In the data rows, the value 500 means zero.
Each pair is two rows. How far apart are they, by a hidden measure? 0 means very close, and 20 very far. Two or three weighted sums of its numbers give each row a place; it is the straight-line distance between the places.
442 497 397 402 505 564 605 629 462 444 470 561 480 562 460 522 524 547 523 424 479
528 599 449 450 600 579 496 497 508 483 495 469 415 457 413 535 578 503 492 521 453 >> 7
580 627 546 479 583 585 440 492 458 612 346 371 405 504 520 407 555 522 525 537 376
454 706 430 456 737 601 422 533 492 485 519 459 343 323 257 649 549 421 474 618 454 >> 8
749 589 418 320 586 701 656 521 511 480 357 448 308 660 493 373 694 751 577 300 258
408 532 467 509 535 497 464 552 493 492 529 497 498 449 448 558 471 419 495 555 539 >> 11
346 624 474 578 655 460 349 550 506 486 592 516 465 240 278 648 421 302 442 710 602
438 589 461 480 589 556 482 546 497 499 486 479 429 445 446 549 495 466 508 552 478 >> 9
598 641 559 529 623 544 373 412 523 575 449 366 379 442 463 489 583 478 495 581 408
447 573 357 393 647 628 578 580 513 399 543 550 374 455 313 629 603 483 495 468 498 >> 7
446 604 452 493 638 550 422 503 512 482 550 488 397 361 356 607 540 428 484 603 523
447 366 592 588 346 380 484 477 509 524 546 533 636 523 623 481 441 442 495 512 606 >> 2
503 514 616 653 521 382 311 368 536 549 594 479 533 350 467 582 438 363 428 654 603
525 424 621 585 375 407 431 433 454 570 469 453 592 542 651 399 418 493 499 526 525 >> 5
505 475 564 625 509 393 368 394 550 509 598 500 558 395 478 578 426 405 443 606 607
581 723 491 361 646 678 549 576 444 538 314 425 309 502 419 439 587 618 544 452 335 >> 4
431 637 558 602 616 467 305 493 521 558 529 418 470 283 367 592 439 347 458 696 525
509 561 387 355 546 616 640 611 470 442 446 547 405 570 431 497 609 594 536 390 411 >> 7
562 476 555 498 433 495 503 475 462 572 425 426 521 598 626 380 513 558 532 461 454
396 496 519 561 479 441 412 527 517 496 525 509 582 445 480 580 387 417 479 565 599 >> 2
550 567 437 402 554 608 578 536 495 494 429 470 417 536 475 452 591 581 513 436 401
732 712 301 161 710 825 772 659 427 414 295 496 200 657 352 431 716 823 585 219 194 >> 8
633 752 317 212 788 786 686 672 451 400 380 507 187 486 242 541 682 696 547 331 280
460 649 473 544 676 537 344 498 528 484 572 483 407 270 302 640 517 371 469 660 534 >> 8
353 412 623 692 405 315 342 434 536 528 610 520 665 372 542 584 405 316 449 678 702
581 553 414 364 558 632 622 574 468 484 385 487 387 586 479 430 611 631 560 385 353 >> 5
627 634 330 248 602 726 737 644 439 430 326 507 326 648 419 420 637 743 578 278 280
394 311 542 579 330 361 523 495 521 459 598 585 672 534 630 522 385 473 470 491 653 >> 2
605 640 355 328 692 687 608 568 494 441 457 506 291 475 313 574 667 606 514 410 380
513 367 591 661 423 343 403 334 564 516 665 567 629 435 562 563 458 396 441 575 633 >> 3
537 519 493 457 523 551 526 496 491 535 457 465 448 560 511 488 580 542 531 474 431
553 384 633 662 400 349 376 293 522 552 587 502 619 456 614 521 456 426 453 588 591 >> 12
506 438 486 484 391 489 552 524 454 542 425 474 569 620 632 398 474 551 502 423 480
594 431 417 395 437 574 669 534 509 462 452 510 463 668 581 395 609 644 536 318 384 >> 6
537 703 474 436 682 617 454 505 466 544 403 404 344 431 380 487 560 514 511 555 405
357 656 482 562 676 477 334 544 520 497 586 509 433 221 276 666 490 325 436 721 584 >> 12
655 504 601 517 438 509 489 389 489 630 368 341 484 617 665 314 567 595 533 469 370
438 477 376 382 470 554 659 685 441 463 460 548 494 592 494 488 508 576 542 401 448 >> 4
678 669 350 235 638 754 726 681 421 485 312 484 289 653 407 399 666 770 583 273 226
523 557 431 398 537 588 584 583 481 475 421 510 410 552 466 457 578 576 529 420 414 >> 8
573 345 486 430 360 503 660 502 472 470 466 534 565 698 646 385 547 627 545 320 444
571 483 381 321 471 621 725 650 463 438 386 535 437 695 527 392 603 707 563 279 338 >> 3
356 502 491 563 538 433 432 549 506 452 613 561 545 346 387 641 417 373 463 605 628
487 553 594 630 555 410 320 379 546 531 582 467 511 341 423 583 464 374 424 656 583 >> 4
746 685 300 176 726 832 758 633 445 391 354 494 210 617 324 468 759 818 584 224 200
627 647 290 209 691 759 762 671 423 383 380 554 277 615 305 523 717 718 568 288 286 >> 12
420 550 596 632 540 409 321 442 517 531 545 474 538 338 454 575 391 366 454 671 593
625 423 619 603 409 399 422 306 517 569 519 458 557 529 657 430 554 516 478 528 493 >> 8
503 443 631 626 415 379 384 409 523 545 513 488 599 454 580 482 381 430 482 591 587
501 433 570 605 454 391 429 401 532 500 578 523 564 449 534 529 427 422 462 581 588 >> 1
487 573 356 320 546 640 675 650 455 434 383 526 383 576 441 480 584 620 539 367 375
529 444 385 355 446 572 699 621 484 455 421 528 478 656 553 415 576 656 568 321 399 >> 6
452 630 419 472 684 568 467 514 510 438 566 519 395 356 291 624 567 414 472 589 512
532 529 350 342 542 633 675 612 495 416 454 545 399 587 406 489 611 612 538 358 398 >> 6
540 588 601 621 571 447 247 396 548 585 531 391 484 356 455 532 463 405 474 659 516
619 680 295 166 608 791 784 740 406 404 216 494 285 712 443 349 599 844 621 193 216 >> 5
428 349 430 468 409 469 613 551 495 409 561 631 585 568 540 563 483 494 484 406 584
488 674 410 407 697 636 503 548 483 466 496 501 328 397 330 583 555 509 507 514 444 >> 6
530 491 525 522 509 488 471 438 526 526 513 473 485 508 520 493 547 477 499 517 480
706 505 457 373 475 631 634 498 479 511 372 437 430 710 606 310 626 713 564 313 298 >> 12
541 576 512 509 545 531 441 466 504 574 446 412 448 497 525 450 512 483 529 549 422
432 662 431 461 640 590 467 555 485 519 457 465 392 404 370 568 494 450 524 584 468 >> 6
533 600 430 404 593 610 539 549 470 507 419 480 385 491 415 500 578 547 519 479 410
429 620 448 460 587 577 478 580 476 526 448 460 434 457 442 519 500 477 529 544 475 >> 8
343 239 557 670 273 286 475 468 576 469 662 617 752 508 630 550 326 377 436 540 731
485 697 385 419 747 627 469 531 497 454 507 497 320 349 256 650 588 453 484 562 468 >> 8
574 343 477 454 374 505 652 518 479 504 461 536 560 685 640 414 532 621 532 312 439
660 488 541 451 444 558 556 428 507 582 374 415 471 667 641 336 593 628 550 401 345 >> 9
481 412 517 502 415 469 508 543 472 502 485 514 567 555 572 482 444 481 519 464 538
465 312 578 606 347 339 499 422 518 495 590 558 671 530 625 493 406 448 483 513 624 >> 3
443 380 661 721 371 291 314 359 554 577 634 492 684 436 640 511 339 347 421 646 661
507 670 470 520 675 561 381 471 510 539 521 423 377 348 340 593 540 434 485 616 485 >> 8
481 719 430 453 748 606 413 511 473 502 512 472 314 336 282 646 562 460 470 601 460
449 419 572 592 443 373 420 450 513 496 585 546 600 437 530 566 396 424 452 578 608 >> 4
507 432 617 642 418 373 396 389 534 551 531 506 595 450 596 497 402 433 464 588 580
507 368 602 639 428 350 420 364 582 498 662 587 620 454 560 555 459 403 429 566 631 >> 6
522 567 551 549 539 493 400 468 511 570 468 392 472 461 519 457 531 460 482 588 473
440 495 516 595 572 400 374 446 551 458 681 581 509 292 362 667 457 341 411 650 645 >> 10
620 657 329 253 687 727 689 631 456 404 412 542 281 546 306 525 697 676 557 333 319
457 404 663 704 373 322 347 357 528 569 574 476 655 449 626 492 367 370 423 638 626 >> 2
424 352 562 553 351 410 529 529 503 475 528 558 652 560 612 491 391 472 511 467 598
372 395 612 680 388 308 365 433 545 528 631 543 662 388 535 586 342 329 434 668 688 >> 3
667 465 416 322 424 659 731 572 463 491 324 470 454 793 661 263 597 789 583 227 264
359 299 564 639 344 338 452 459 542 471 665 596 712 468 587 561 361 387 434 556 696 >> 9
566 677 567 508 578 576 397 487 461 627 357 340 415 469 496 401 517 504 520 578 381
429 450 470 460 451 506 570 568 450 467 501 548 545 535 515 495 479 501 571 448 528 >> 6
539 588 594 588 557 464 335 416 529 619 521 383 474 406 491 485 497 439 474 625 499
436 686 408 376 653 630 537 653 460 507 388 493 348 435 348 561 527 531 539 509 438 >> 13
609 434 536 483 416 496 547 430 509 600 441 449 516 631 646 377 588 566 523 413 431
544 380 610 595 355 389 437 409 504 575 522 468 615 563 666 371 429 499 500 518 533 >> 11
413 414 521 554 433 413 491 497 522 446 583 552 597 476 525 551 410 438 469 539 611
526 469 439 492 484 513 515 453 524 483 533 523 478 529 505 502 563 498 507 488 491 >> 7
442 592 420 426 566 601 532 596 477 495 431 495 403 479 422 501 524 521 516 506 452
511 470 534 582 494 415 412 404 522 496 580 502 541 431 505 544 462 435 466 553 574 >> 10
389 443 370 422 494 534 605 587 492 407 555 603 505 540 427 565 523 490 510 433 535
487 668 535 557 640 526 349 452 513 545 517 394 411 352 383 548 506 420 483 641 480 >> 8
458 516 494 519 518 486 462 498 532 491 538 509 501 451 465 533 479 443 505 539 534
466 501 440 463 511 542 538 539 530 469 517 526 465 515 469 513 523 515 515 462 491 >> 1
518 615 525 591 668 482 323 408 569 499 608 462 409 262 319 619 535 365 442 690 538
528 633 414 373 608 631 570 567 474 485 398 491 348 506 412 489 583 598 549 452 379 >> 6
403 482 516 590 514 400 415 464 525 466 645 546 554 366 430 601 419 386 444 613 625
415 279 545 564 222 362 551 527 457 510 509 529 727 653 773 379 356 501 517 432 586 >> 5
344 380 601 665 384 317 395 461 547 507 616 555 648 412 550 556 304 345 446 612 701
357 403 607 637 384 340 421 491 531 525 540 529 667 450 608 523 322 380 457 594 654 >> 7
520 358 458 438 386 503 640 554 474 469 481 564 559 644 602 439 536 586 520 343 487
588 448 570 500 411 482 504 439 468 598 403 416 527 599 655 356 502 561 520 467 425 >> 3
419 542 484 543 591 482 410 511 582 456 610 539 464 344 360 611 467 384 456 616 572
817 688 350 191 630 813 755 600 421 452 224 425 251 752 530 298 698 899 620 194 134 >> 17
686 620 354 255 617 732 719 586 464 441 352 502 316 643 436 429 693 761 571 273 262
633 602 471 314 501 686 673 611 407 540 216 393 401 729 585 300 554 761 598 288 253 >> 8
530 605 549 576 600 499 349 409 551 535 535 414 441 383 419 545 539 431 478 616 497
523 481 493 481 499 498 511 490 506 494 517 471 506 524 502 506 521 490 499 499 498 >> 1
605 611 544 511 604 556 415 404 522 577 481 375 370 452 468 477 597 495 476 570 415
510 400 651 649 349 344 398 394 511 586 503 460 645 499 670 417 393 414 464 589 572 >> 6
598 604 545 485 558 532 466 454 496 588 408 405 423 519 546 393 590 541 520 513 382
385 321 571 604 312 337 482 510 494 530 562 557 681 530 643 487 325 432 484 527 637 >> 5
447 403 510 535 417 437 506 485 485 461 561 576 598 535 524 536 441 473 494 486 590
547 538 440 440 552 574 535 500 516 485 498 481 425 521 456 523 597 538 524 457 431 >> 2
445 573 554 599 567 443 321 453 528 544 562 453 496 359 427 565 424 386 458 650 564
269 296 646 784 321 213 303 408 577 551 729 597 765 352 572 623 351 219 398 725 815 >> 15
467 602 525 582 605 488 344 471 529 532 543 421 460 345 397 556 461 403 470 648 523
450 454 511 488 432 488 537 571 447 502 478 494 553 557 531 490 467 497 533 471 516 >> 3
487 649 471 525 675 552 397 478 525 487 541 481 380 340 330 619 552 410 459 613 494
485 426 555 516 379 465 527 539 454 521 441 486 596 591 623 393 434 521 522 441 535 >> 10
501 336 554 585 359 382 494 425 553 498 583 538 648 552 625 492 440 469 508 488 593
543 638 388 366 658 645 575 539 484 471 423 499 334 467 365 535 612 560 516 442 398 >> 13
516 595 507 556 595 506 362 441 533 513 526 443 433 382 426 553 512 427 497 637 506
512 520 347 342 551 621 658 605 492 421 453 584 415 577 428 505 628 604 532 351 409 >> 7
549 415 529 510 426 464 529 457 501 509 528 507 560 542 572 488 518 514 509 462 528
578 675 386 316 648 680 608 625 436 464 336 462 308 525 390 455 616 640 538 410 327 >> 7
441 517 468 494 518 508 483 535 478 492 516 487 499 475 440 528 485 460 524 526 522
347 332 625 734 352 259 354 406 574 509 710 591 713 381 560 628 351 277 404 676 757 >> 12
437 346 575 613 359 356 466 441 554 502 589 554 656 499 612 512 386 433 476 535 637
546 648 528 510 615 569 402 442 497 539 452 385 389 422 426 500 563 476 511 572 439 >> 1
354 440 531 582 446 410 456 520 516 462 613 560 601 414 482 555 345 385 457 572 655
410 560 518 575 581 454 373 478 530 491 593 510 460 329 367 616 461 385 459 647 569 >> 7
381 347 531 635 401 325 460 446 567 452 668 632 672 432 494 611 395 365 433 565 690
456 448 347 315 430 576 753 679 430 433 388 574 484 669 545 447 504 649 564 306 415 >> 2
410 489 319 384 556 585 640 610 512 366 536 607 459 519 371 621 581 503 516 420 512
649 586 315 232 589 730 774 641 450 414 348 565 329 682 422 395 683 769 571 246 261 >> 11
395 273 577 684 348 278 436 396 581 488 704 606 707 444 606 579 385 348 431 588 722
637 471 506 453 459 550 562 460 517 552 423 438 478 638 605 359 605 612 535 415 383 >> 8
466 720 430 481 740 590 401 539 491 486 500 474 328 303 261 662 539 393 472 643 475
519 374 551 559 391 404 508 448 518 509 547 548 590 548 598 465 470 475 492 488 569 >> 9
488 401 443 451 455 500 605 512 499 434 568 596 527 574 517 547 532 532 515 403 526
392 339 551 618 368 346 476 468 560 454 618 579 677 477 599 553 347 405 458 547 662 >> 1
476 418 624 673 434 341 356 364 550 535 602 488 621 412 564 548 402 374 427 626 621
469 428 482 462 425 494 589 549 473 486 495 534 580 580 549 464 528 524 515 424 513 >> 8
429 629 555 607 648 461 295 469 541 508 557 449 459 265 352 649 465 337 442 712 552
502 567 489 409 530 590 552 583 453 561 370 444 442 559 554 424 511 571 545 443 404 >> 8
396 430 515 538 441 434 488 543 483 459 556 540 589 486 508 544 387 454 475 518 600
483 447 583 611 457 387 398 383 528 498 584 519 583 457 525 522 413 445 453 575 595 >> 4
344 306 605 720 356 256 362 409 581 505 714 564 735 382 567 604 339 279 413 669 762
796 584 401 296 600 729 666 501 475 472 378 463 294 659 492 356 699 773 580 282 239 >> 17
489 477 603 650 482 377 349 419 534 530 566 458 584 389 514 539 403 377 419 624 591
640 418 435 391 428 574 673 528 515 475 447 514 464 686 594 367 644 673 544 317 368 >> 9
485 410 523 565 440 402 479 449 534 480 593 557 579 477 520 550 433 439 477 539 598
376 369 453 433 330 483 682 657 422 455 435 581 643 674 627 447 410 570 533 350 536 >> 5
664 356 603 508 275 449 573 396 470 593 375 409 614 742 813 266 490 666 560 367 411
423 313 589 642 358 352 454 462 553 494 642 576 689 477 604 549 386 411 455 554 669 >> 10
391 434 530 543 419 433 494 541 499 462 539 531 600 493 528 518 396 443 485 525 593
467 472 602 628 439 393 375 405 508 549 554 481 592 447 553 474 390 420 455 598 584 >> 2
695 497 526 437 448 586 565 440 501 580 344 377 463 680 669 301 621 670 559 385 310
602 422 575 488 349 506 567 474 443 585 357 412 551 692 730 301 463 633 560 375 401 >> 3
454 445 396 410 458 539 636 634 463 437 464 560 496 588 485 493 493 523 531 402 483
548 495 476 452 503 546 557 491 515 510 470 472 468 551 542 441 582 540 521 458 428 >> 10
423 514 510 533 523 453 430 511 514 507 554 497 500 436 453 562 449 431 504 562 561
565 311 486 428 306 497 698 511 468 454 457 559 606 734 677 381 527 648 537 284 434 >> 12
532 464 632 606 424 401 417 406 492 578 471 444 558 507 622 399 443 479 521 565 507
649 419 568 467 376 516 569 441 464 562 391 420 537 683 694 304 545 644 546 374 390 >> 8
456 567 401 407 552 591 555 585 495 483 440 516 436 495 424 513 543 521 511 481 451
508 309 595 604 341 358 487 388 569 491 611 559 657 543 622 505 445 466 482 488 603 >> 12
450 472 581 632 489 378 365 405 553 507 585 518 597 387 480 577 380 375 438 626 618
425 585 395 382 552 577 601 666 460 497 398 503 420 517 416 484 521 552 538 440 441 >> 16
431 320 584 593 316 354 506 492 520 500 567 563 685 545 640 480 364 442 482 503 632
404 658 384 431 696 614 471 592 501 432 525 539 364 359 261 667 549 427 481 560 523 >> 7
380 349 612 690 365 303 380 415 559 525 603 549 689 441 606 563 343 346 429 629 699
540 639 520 543 656 549 363 411 540 529 521 421 384 363 382 534 571 515 465 620 467 >> 12
391 427 527 561 421 422 493 537 504 475 547 554 596 499 529 562 384 445 469 522 607
466 540 340 345 570 628 660 680 479 433 427 553 409 562 392 540 557 623 578 392 431 >> 9
571 567 569 567 546 488 383 412 533 594 489 371 450 454 547 457 545 468 494 587 454
485 411 642 695 439 335 327 340 572 548 638 508 648 401 561 569 414 357 436 633 643 >> 5
473 585 429 411 560 589 542 573 474 494 423 485 429 500 444 490 557 543 530 462 434
400 444 522 595 501 393 414 424 547 457 646 564 551 393 429 617 448 390 437 592 621 >> 7
439 438 545 593 471 396 414 406 559 473 597 542 568 428 484 564 425 410 495 560 609
522 544 579 616 570 447 337 385 565 512 583 447 482 338 440 540 495 407 454 635 553 >> 11
448 480 467 469 466 522 552 599 465 491 467 520 522 541 524 496 476 501 518 490 510
417 505 477 519 508 462 484 521 503 470 562 521 516 451 384 579 454 430 480 549 574 >> 10
524 662 413 376 618 641 571 570 468 495 403 468 352 486 391 498 586 565 526 466 389
448 511 334 337 518 608 695 685 501 426 429 592 433 602 436 505 569 599 503 364 439 >> 7
418 416 575 610 418 381 431 454 524 507 552 532 612 462 556 501 372 422 463 571 616
486 522 371 370 534 607 648 606 493 422 471 570 443 565 440 513 592 586 526 392 424 >> 3
452 557 495 531 563 511 424 488 508 527 508 469 463 432 441 541 481 430 505 586 506
441 441 511 488 413 483 566 565 451 496 463 521 578 592 608 474 441 520 516 434 530 >> 6
422 366 603 609 332 356 472 501 502 538 528 518 674 544 648 444 339 453 487 543 621
506 455 530 523 487 486 454 448 550 518 537 483 514 518 512 536 507 478 498 520 523 >> 4
532 402 631 637 389 371 406 382 533 549 545 484 604 495 622 466 440 448 475 564 567
496 384 510 526 406 429 533 487 504 475 573 557 588 552 572 497 519 486 502 499 563 >> 4
458 454 526 558 461 425 461 467 517 472 564 532 559 465 476 537 442 436 476 545 598
431 232 561 605 272 338 535 458 563 446 643 625 726 564 665 514 398 464 482 459 670 >> 7
386 473 528 607 516 393 401 472 532 460 630 565 572 331 400 646 374 348 425 635 654
443 544 590 630 532 415 331 469 501 553 549 461 553 360 489 554 397 374 435 645 587 >> 4
524 450 473 470 475 518 546 546 507 489 521 512 500 546 527 492 567 545 506 446 478
414 441 450 469 448 494 573 564 455 444 527 543 540 543 507 529 482 496 512 443 538 >> 7
505 285 583 557 278 394 555 473 511 524 515 524 681 637 729 388 430 544 535 418 567
652 584 559 462 566 590 482 440 485 583 422 385 389 536 529 367 643 568 534 481 347 >> 7
501 585 361 361 614 636 601 590 503 432 496 552 379 501 361 561 595 570 517 422 436
496 456 411 449 473 519 581 557 540 479 493 516 499 561 452 472 541 536 506 447 482 >> 13
432 612 472 508 568 530 433 530 487 504 493 510 461 414 417 546 477 431 513 575 510
388 532 442 493 562 516 484 553 518 443 567 565 453 385 379 602 492 414 480 569 565 >> 4
595 428 603 542 407 454 467 391 493 595 435 430 543 580 675 380 513 547 515 481 455
388 570 533 568 566 461 384 499 501 535 539 478 501 364 403 586 414 383 466 625 563 >> 7
584 428 577 599 441 392 437 356 549 555 562 502 561 500 576 489 497 466 482 530 539
463 686 491 557 755 499 299 475 555 465 671 495 364 164 192 741 527 301 407 722 576 >> 12
507 327 579 574 338 386 522 433 518 489 555 534 654 581 648 463 443 484 494 483 576
706 419 564 437 307 543 626 451 437 582 260 353 555 819 869 191 508 758 581 273 324 >> 5
548 386 424 388 417 551 664 560 489 468 481 552 503 657 563 392 576 647 536 320 410
429 723 405 414 714 630 483 596 456 482 426 481 341 371 292 611 506 471 502 549 452 >> 13
635 408 562 479 362 495 576 426 480 557 404 442 545 673 681 342 548 616 526 370 404
515 479 438 408 470 562 625 569 491 468 467 530 485 598 591 456 567 578 523 390 443 >> 4
483 328 592 659 381 319 425 343 576 508 673 583 653 468 593 536 441 381 446 569 652
563 402 487 468 416 492 588 472 511 522 508 537 532 602 588 441 569 559 503 403 478 >> 3
559 646 485 489 664 592 409 427 493 539 502 403 357 399 381 548 589 466 492 562 443
445 379 544 607 430 360 456 404 564 453 668 604 612 419 511 605 425 414 425 574 658 >> 7
462 286 559 639 325 330 474 402 563 484 642 579 716 495 614 551 400 420 424 530 659
430 410 381 414 464 528 647 579 506 394 553 602 521 568 462 564 546 518 518 384 529 >> 12
508 334 487 513 380 422 566 459 526 454 560 592 569 581 582 517 508 512 482 435 583
466 468 583 628 471 386 376 395 523 515 575 508 569 409 487 534 433 402 432 602 591 >> 5
561 611 558 526 585 535 389 436 497 586 439 374 421 448 480 457 554 474 503 575 436
660 459 399 369 458 598 682 545 513 454 453 540 445 686 567 380 646 687 551 298 346 >> 9
378 445 356 392 459 536 659 676 454 431 481 585 531 579 466 540 472 528 540 404 518
598 451 572 532 462 478 465 414 506 576 466 440 512 561 596 426 544 433 534 515 459 >> 6
370 614 524 629 637 415 293 500 504 500 652 485 488 212 307 695 415 283 414 739 631
515 518 545 502 523 511 475 476 506 544 463 441 472 509 519 464 553 496 507 519 462 >> 8
587 560 358 303 564 668 693 617 471 436 409 528 382 629 437 445 648 677 561 327 339
610 382 509 445 377 524 633 515 505 510 425 476 557 693 644 369 546 651 536 318 419 >> 1
648 386 422 374 397 579 693 556 478 488 413 482 536 749 639 350 588 710 588 272 351
514 653 398 385 630 647 553 588 456 497 401 471 352 470 391 506 568 564 527 479 396 >> 14
570 420 384 353 426 585 709 583 483 438 440 553 473 680 524 417 605 656 548 299 363
499 670 377 380 710 654 538 552 491 426 493 546 331 405 289 613 601 522 505 494 448 >> 5
491 581 551 607 597 451 328 425 555 522 581 449 458 332 401 592 487 393 451 657 540
349 404 580 595 340 382 477 571 476 526 493 511 679 525 627 457 298 441 492 555 633 >> 11
414 419 350 400 492 541 654 593 505 389 568 629 508 562 428 588 555 532 502 392 520
356 427 571 567 374 415 488 565 451 513 474 504 622 507 589 455 324 445 520 528 588 >> 3
347 467 469 520 488 460 488 591 500 430 585 565 547 459 435 583 436 437 484 531 598
599 518 635 552 445 468 415 399 475 621 424 364 504 563 640 352 523 527 513 534 419 >> 7
535 547 580 529 480 481 441 487 437 588 413 383 491 518 576 402 478 503 540 544 440
490 494 567 600 494 413 395 421 532 511 562 490 540 436 500 540 428 417 457 581 572 >> 3
646 490 492 430 449 601 596 481 477 517 365 422 467 674 646 289 611 645 560 352 326
446 227 548 574 256 353 583 487 531 461 591 606 721 636 682 457 416 499 495 418 656 >> 8
549 782 422 426 852 651 401 472 489 484 544 445 239 271 152 667 642 439 479 604 443
496 694 429 389 667 637 522 538 454 514 382 446 330 452 390 505 573 556 530 494 381 >> 3
455 466 548 615 503 381 403 429 533 462 632 535 545 375 450 593 432 389 463 598 616
586 662 375 307 670 695 622 595 460 442 384 501 315 519 356 495 635 633 568 388 347 >> 2
564 563 613 591 503 456 355 397 505 615 454 379 486 465 574 422 492 474 511 600 454
474 430 441 422 425 521 633 593 453 463 462 552 545 615 547 453 505 572 530 387 488 >> 4
509 587 477 481 558 556 479 508 494 532 444 461 437 474 471 494 601 486 496 521 450
347 459 455 539 548 427 475 551 552 415 682 640 553 325 321 719 444 350 429 586 669 >> 5
377 581 447 545 620 480 430 546 537 435 626 589 455 299 291 676 491 355 448 631 595
597 385 424 398 410 543 675 496 505 467 472 553 497 695 598 396 621 649 560 323 407 >> 13
638 410 603 501 391 471 544 409 507 576 455 459 527 632 648 387 559 578 519 424 456
456 422 629 654 404 345 377 431 532 546 559 499 638 447 598 503 376 412 447 592 616 >> 4
586 581 367 301 564 671 694 619 454 438 358 524 361 634 458 416 624 707 557 306 321
425 368 535 525 324 438 572 576 455 490 475 523 639 627 652 464 403 523 521 435 554 >> 3
310 368 553 678 439 293 366 462 563 458 737 650 651 302 428 705 384 254 393 686 770
646 408 573 497 395 489 555 402 527 556 470 450 532 661 659 373 584 604 521 404 426 >> 18
487 475 511 481 444 505 534 503 463 534 464 476 525 564 557 447 489 514 551 462 490
661 707 395 330 730 687 524 505 469 454 436 446 226 451 319 526 679 635 517 435 338 >> 18
505 496 498 451 460 537 562 560 457 533 384 473 519 588 569 414 533 555 547 437 448
391 348 571 635 352 335 476 474 537 471 612 565 683 483 594 518 351 404 472 556 664 >> 10
442 505 663 728 502 328 239 370 553 596 623 447 597 306 498 612 380 300 393 728 649
561 494 537 496 466 498 528 470 495 572 453 438 503 561 580 414 551 538 508 464 438 >> 8
509 330 525 563 376 386 530 411 534 458 618 601 628 555 585 519 489 502 485 478 606
562 727 568 561 706 565 300 423 512 588 485 342 370 336 353 552 532 422 437 650 443 >> 7
539 708 595 568 660 548 302 438 469 602 458 330 398 369 406 524 518 430 487 655 445
509 515 603 625 487 409 347 392 499 558 544 454 530 405 508 526 421 410 448 613 559 >> 3
566 446 685 700 411 343 300 316 532 624 551 431 604 443 639 450 417 425 443 633 559
435 425 518 623 511 357 387 434 543 462 685 591 567 334 423 663 444 349 426 636 672 >> 8
503 643 546 593 631 496 319 436 544 533 531 410 430 330 384 579 506 387 456 651 504
511 451 622 569 330 424 464 485 424 598 374 406 630 602 722 334 388 534 545 504 493 >> 6
434 455 600 599 430 384 408 504 484 544 477 470 594 464 582 463 346 441 485 604 595
507 639 533 462 586 591 468 536 454 581 367 414 416 487 480 456 514 504 524 558 418 >> 2
568 703 566 528 637 558 354 458 478 622 416 338 389 410 460 463 591 477 510 603 401
568 583 562 498 505 538 465 468 473 622 428 374 467 553 576 373 531 537 554 513 389 >> 15
530 594 495 452 558 578 497 526 482 561 386 421 414 503 494 418 555 531 502 496 400
466 749 435 450 739 627 421 542 479 498 460 444 309 341 265 607 533 452 495 601 460 >> 6
489 450 545 580 479 424 427 456 524 502 547 524 553 445 497 549 436 441 466 567 595
561 538 471 462 523 546 513 486 520 515 465 466 442 529 509 474 603 550 521 490 504 >> 10
353 431 566 610 440 380 418 514 515 499 576 550 608 402 507 571 364 389 463 607 650
491 465 372 417 540 565 606 524 552 408 584 580 449 535 384 583 628 534 499 429 489 >> 11
392 390 439 499 458 448 536 540 508 381 600 632 562 472 444 620 452 451 464 483 630
531 669 576 535 605 551 371 469 473 606 412 340 412 440 489 458 522 485 513 616 411 >> 3
607 529 418 364 510 621 646 590 468 504 395 497 415 645 529 384 613 656 541 351 337
646 676 284 178 690 776 768 703 421 387 334 536 260 643 329 463 708 777 588 262 264 >> 4
